In the data rows, the value 500 means zero.
Here are some points, one per row:
786,538,456,240,429,310,412,636,541,732,551,618,480,721,516,596,497,384,574,596,617,603,505,417,714,658,319,491,226,635,623,370,949,421,606,92,350,320,806,744,627,363,332,586,726,493,821,525,90,503,318,571,285,515,86,760,453,290,461,468,656,267,539,405
185,544,516,632,448,571,364,410,304,627,584,491,566,625,362,493,445,555,500,500,359,504,459,141,460,277,282,680,784,393,513,301,317,513,309,458,533,735,274,436,367,628,514,686,608,539,342,458,735,666,183,512,414,388,456,711,511,429,676,491,298,517,393,626
304,470,528,622,388,470,437,346,398,422,586,324,583,363,472,516,334,493,379,495,462,400,508,322,594,439,485,544,582,356,642,379,634,648,140,744,527,403,269,313,462,453,591,648,613,473,527,382,785,571,555,539,532,364,528,482,465,511,551,619,406,360,672,522
165,708,585,590,468,505,449,623,392,298,361,300,333,340,512,531,599,639,600,400,322,400,735,547,554,506,635,670,519,461,472,574,486,524,581,897,396,688,439,410,443,318,758,532,270,411,418,450,612,558,564,390,570,447,542,339,314,699,542,395,431,650,414,451
180,737,116,728,814,794,256,624,422,465,999,631,832,437,300,488,269,378,537,792,462,620,191,74,171,0,856,631,919,265,727,187,648,685,182,151,643,517,334,840,158,117,498,357,343,427,241,803,295,567,387,420,334,394,625,579,999,397,465,838,136,765,775,486
999,242,199,539,843,442,713,521,299,505,101,692,155,704,561,517,366,569,445,641,841,946,212,328,220,318,539,293,320,509,434,462,385,427,723,212,108,344,271,451,530,757,425,100,642,509,785,729,180,589,290,416,608,409,345,500,436,292,692,442,617,666,345,597
521,344,538,465,405,472,643,430,368,449,162,822,393,477,524,435,580,432,529,575,527,719,485,458,756,608,692,127,340,527,527,463,667,416,999,36,541,572,401,820,695,513,418,248,544,485,692,382,300,479,534,190,332,219,105,528,566,434,818,626,778,395,301,524
638,217,585,402,441,484,156,570,666,467,756,483,515,369,560,488,544,466,515,623,465,439,606,999,521,769,287,517,172,456,446,562,495,297,478,594,814,424,821,282,611,551,299,355,266,436,538,365,329,266,394,597,617,603,420,615,0,547,386,384,346,269,635,292
781,709,620,327,56,335,658,739,974,886,404,479,665,616,435,555,751,267,686,279,267,366,305,193,689,999,293,408,457,426,526,195,702,456,877,345,260,116,310,347,832,211,540,527,630,507,740,253,288,282,463,783,408,558,264,147,771,298,405,557,370,242,316,872
217,268,259,574,591,517,539,500,393,530,443,455,504,675,430,502,445,476,438,448,419,600,463,367,486,449,424,557,527,546,389,684,290,550,308,406,352,525,311,515,539,673,439,467,613,463,499,553,472,513,584,465,405,415,463,509,481,604,496,525,429,601,579,588
639,615,415,427,50,411,523,609,693,536,399,513,422,362,468,506,600,382,530,581,650,442,449,999,671,582,516,386,309,611,514,639,564,619,995,303,430,483,541,548,638,461,618,375,134,526,621,494,402,409,658,568,269,392,304,472,376,595,509,661,660,444,436,558
648,264,516,268,459,471,471,612,712,333,703,575,431,295,464,388,422,530,559,663,647,589,705,902,727,878,526,588,262,639,724,722,555,259,516,321,896,626,883,546,748,691,279,415,269,295,347,293,205,309,265,690,242,770,488,999,33,407,439,704,587,630,351,45
743,635,348,387,574,475,611,594,476,567,110,482,398,567,472,324,820,344,510,647,723,537,312,422,563,468,750,415,321,522,572,431,542,276,999,0,255,255,643,608,614,694,455,317,434,607,886,572,229,609,753,544,430,640,284,178,284,295,554,659,645,456,440,632
372,634,761,532,388,513,502,377,565,556,103,481,437,456,603,460,746,422,487,409,300,378,545,634,714,577,485,340,606,472,380,556,585,560,493,618,178,420,169,468,550,506,759,460,724,406,714,309,644,549,529,651,400,504,382,395,776,423,389,267,617,183,431,384
600,608,761,593,246,333,492,648,486,635,252,375,660,502,484,533,633,309,501,99,256,152,571,582,722,718,391,446,698,761,401,602,327,389,752,999,311,574,298,244,578,210,666,502,661,616,539,393,544,396,854,581,440,610,603,121,558,554,358,311,492,426,236,763
527,463,542,690,509,505,488,407,333,654,570,682,429,612,474,539,524,606,555,433,599,831,378,283,503,309,756,358,535,440,478,366,481,552,247,561,494,424,567,621,407,631,446,577,504,444,607,794,585,530,365,287,483,549,655,412,729,515,568,442,407,677,461,393
613,554,396,806,944,573,602,529,480,512,550,553,348,496,611,685,329,512,371,651,913,815,149,196,248,206,740,658,310,431,331,461,451,641,504,218,454,584,449,491,189,601,508,345,373,418,497,784,452,747,582,220,589,592,817,673,678,548,502,650,586,696,723,506
585,455,268,637,811,711,415,552,460,551,916,585,540,620,459,481,418,536,431,476,514,856,319,207,284,279,822,781,541,535,654,390,507,454,402,66,507,634,253,556,416,300,444,614,365,402,433,731,114,302,387,514,728,365,766,711,765,466,498,670,651,715,590,655
423,546,824,394,471,434,601,481,434,384,234,505,316,540,643,494,487,639,510,501,390,450,514,587,447,618,534,396,701,566,456,448,281,481,611,783,344,393,360,700,448,471,466,570,516,510,336,495,704,632,647,604,441,458,600,183,382,580,344,583,537,356,582,624
215,483,595,525,596,623,693,481,421,617,570,303,588,510,447,531,491,498,442,575,498,546,293,467,475,384,674,592,693,431,533,441,645,611,289,518,553,764,579,490,344,390,722,517,480,442,442,464,878,609,661,446,746,446,584,308,625,644,426,360,641,548,544,629
0,713,662,459,423,390,351,375,373,345,574,505,570,298,399,460,434,529,473,673,526,334,519,607,536,315,648,493,672,334,392,516,510,510,359,724,231,517,812,383,404,433,525,551,670,617,209,421,952,471,445,511,419,270,589,533,870,542,531,325,477,208,533,567
496,528,431,516,522,520,478,492,525,356,645,538,532,428,677,419,485,502,687,642,692,573,699,736,592,536,425,521,362,502,603,525,363,305,216,584,717,521,426,656,702,596,266,436,500,498,346,534,447,424,465,268,606,676,210,712,218,548,567,470,557,402,449,383
198,491,648,370,385,564,428,551,516,463,421,515,552,415,559,403,539,608,489,529,285,168,756,627,466,434,420,407,501,440,548,532,494,651,192,836,585,478,746,473,631,409,661,791,857,566,338,356,529,472,477,665,569,554,399,667,732,699,749,592,415,281,388,469
648,388,536,433,658,523,576,478,506,329,365,591,436,511,430,519,581,631,428,287,535,281,755,549,509,463,305,639,504,593,720,712,616,248,562,305,534,490,408,449,578,404,437,604,296,311,579,425,523,330,539,490,486,605,586,281,457,613,477,534,391,578,336,491
316,232,455,381,330,498,497,372,703,383,625,395,319,446,546,468,446,414,545,285,352,435,843,747,358,701,315,638,483,572,771,570,611,482,336,625,837,463,720,291,485,312,299,675,711,427,318,215,588,546,459,531,634,605,599,884,322,480,513,295,445,594,374,261
371,715,603,607,408,453,579,414,388,467,432,400,613,574,652,365,490,689,470,243,413,467,755,394,405,356,454,311,544,763,390,432,333,796,397,825,352,525,461,565,380,564,788,439,523,616,406,263,791,547,617,528,412,368,588,575,611,590,642,247,355,256,524,463
732,226,341,288,548,535,575,494,508,410,999,370,290,535,518,298,333,603,378,583,385,363,624,762,611,738,336,795,468,722,629,524,744,200,136,235,761,437,631,502,435,257,238,836,842,492,505,427,476,367,151,221,587,516,655,877,159,503,590,682,593,744,360,175
553,460,410,484,541,447,444,446,426,420,636,605,593,453,492,593,435,523,413,420,353,542,400,352,464,360,514,569,639,313,572,448,267,448,16,549,602,844,578,676,488,386,402,601,275,569,388,517,634,446,429,507,403,544,589,502,807,327,557,546,306,777,678,620
508,461,665,687,584,449,509,468,527,400,555,238,585,472,569,587,527,529,395,388,254,260,668,541,438,412,459,549,684,327,289,561,462,724,659,827,476,503,483,529,480,608,591,730,482,385,301,472,775,542,724,607,583,615,721,400,501,569,293,399,580,658,440,630
449,459,580,535,417,508,585,499,665,412,445,396,554,436,486,686,498,591,421,357,528,333,664,589,477,591,402,620,524,573,369,751,269,436,570,675,680,408,427,506,521,742,608,509,415,625,678,571,527,472,343,524,622,638,569,351,209,449,392,283,422,479,441,551
715,442,465,281,473,719,158,626,835,597,472,451,787,482,413,506,302,305,783,661,755,397,382,999,501,828,301,286,238,330,316,453,402,610,889,476,865,178,795,234,600,879,295,188,0,580,551,621,0,334,657,690,527,652,491,457,21,355,151,581,267,485,839,825
457,359,528,478,677,366,760,393,297,476,257,617,511,696,625,601,515,542,484,568,650,758,173,393,515,291,621,347,349,571,440,457,485,546,857,674,395,507,281,384,447,785,563,364,686,701,573,667,540,708,605,542,683,348,318,446,726,505,540,425,559,613,667,317
557,678,273,557,774,564,628,336,402,578,253,691,475,663,474,536,600,610,442,485,700,646,331,0,211,329,511,154,522,543,238,525,496,499,540,461,129,568,520,528,365,732,393,388,765,588,610,841,720,552,372,361,655,489,246,342,455,387,430,582,786,484,477,364
620,489,577,560,297,406,391,377,521,629,352,379,526,498,564,490,490,523,574,355,398,258,649,328,440,508,348,470,518,459,406,684,408,502,336,866,441,546,584,362,574,677,729,497,648,775,298,561,643,732,612,375,569,507,695,362,516,756,504,431,596,322,636,344
663,824,500,487,533,608,515,490,489,510,947,461,562,306,302,508,526,462,417,641,443,491,578,500,460,484,438,820,668,477,476,576,528,768,199,520,948,712,649,533,215,173,527,696,520,343,374,376,513,473,632,692,472,476,928,483,584,650,486,457,460,755,593,489
Along one direction, these points spread out more than along any other. Take the direction at right angles to it along which they spread out most. Go by this last direction. Where along it does each point below lie, from 0 to 99? 50 is the average, and the first point above lies past it. One standard deviation of the points above along it is 16.
999,242,199,539,843,442,713,521,299,505,101,692,155,704,561,517,366,569,445,641,841,946,212,328,220,318,539,293,320,509,434,462,385,427,723,212,108,344,271,451,530,757,425,100,642,509,785,729,180,589,290,416,608,409,345,500,436,292,692,442,617,666,345,597 89
663,824,500,487,533,608,515,490,489,510,947,461,562,306,302,508,526,462,417,641,443,491,578,500,460,484,438,820,668,477,476,576,528,768,199,520,948,712,649,533,215,173,527,696,520,343,374,376,513,473,632,692,472,476,928,483,584,650,486,457,460,755,593,489 39
198,491,648,370,385,564,428,551,516,463,421,515,552,415,559,403,539,608,489,529,285,168,756,627,466,434,420,407,501,440,548,532,494,651,192,836,585,478,746,473,631,409,661,791,857,566,338,356,529,472,477,665,569,554,399,667,732,699,749,592,415,281,388,469 28
304,470,528,622,388,470,437,346,398,422,586,324,583,363,472,516,334,493,379,495,462,400,508,322,594,439,485,544,582,356,642,379,634,648,140,744,527,403,269,313,462,453,591,648,613,473,527,382,785,571,555,539,532,364,528,482,465,511,551,619,406,360,672,522 38
600,608,761,593,246,333,492,648,486,635,252,375,660,502,484,533,633,309,501,99,256,152,571,582,722,718,391,446,698,761,401,602,327,389,752,999,311,574,298,244,578,210,666,502,661,616,539,393,544,396,854,581,440,610,603,121,558,554,358,311,492,426,236,763 27
316,232,455,381,330,498,497,372,703,383,625,395,319,446,546,468,446,414,545,285,352,435,843,747,358,701,315,638,483,572,771,570,611,482,336,625,837,463,720,291,485,312,299,675,711,427,318,215,588,546,459,531,634,605,599,884,322,480,513,295,445,594,374,261 30
553,460,410,484,541,447,444,446,426,420,636,605,593,453,492,593,435,523,413,420,353,542,400,352,464,360,514,569,639,313,572,448,267,448,16,549,602,844,578,676,488,386,402,601,275,569,388,517,634,446,429,507,403,544,589,502,807,327,557,546,306,777,678,620 49
648,388,536,433,658,523,576,478,506,329,365,591,436,511,430,519,581,631,428,287,535,281,755,549,509,463,305,639,504,593,720,712,616,248,562,305,534,490,408,449,578,404,437,604,296,311,579,425,523,330,539,490,486,605,586,281,457,613,477,534,391,578,336,491 47
743,635,348,387,574,475,611,594,476,567,110,482,398,567,472,324,820,344,510,647,723,537,312,422,563,468,750,415,321,522,572,431,542,276,999,0,255,255,643,608,614,694,455,317,434,607,886,572,229,609,753,544,430,640,284,178,284,295,554,659,645,456,440,632 76
372,634,761,532,388,513,502,377,565,556,103,481,437,456,603,460,746,422,487,409,300,378,545,634,714,577,485,340,606,472,380,556,585,560,493,618,178,420,169,468,550,506,759,460,724,406,714,309,644,549,529,651,400,504,382,395,776,423,389,267,617,183,431,384 39
715,442,465,281,473,719,158,626,835,597,472,451,787,482,413,506,302,305,783,661,755,397,382,999,501,828,301,286,238,330,316,453,402,610,889,476,865,178,795,234,600,879,295,188,0,580,551,621,0,334,657,690,527,652,491,457,21,355,151,581,267,485,839,825 55
457,359,528,478,677,366,760,393,297,476,257,617,511,696,625,601,515,542,484,568,650,758,173,393,515,291,621,347,349,571,440,457,485,546,857,674,395,507,281,384,447,785,563,364,686,701,573,667,540,708,605,542,683,348,318,446,726,505,540,425,559,613,667,317 65
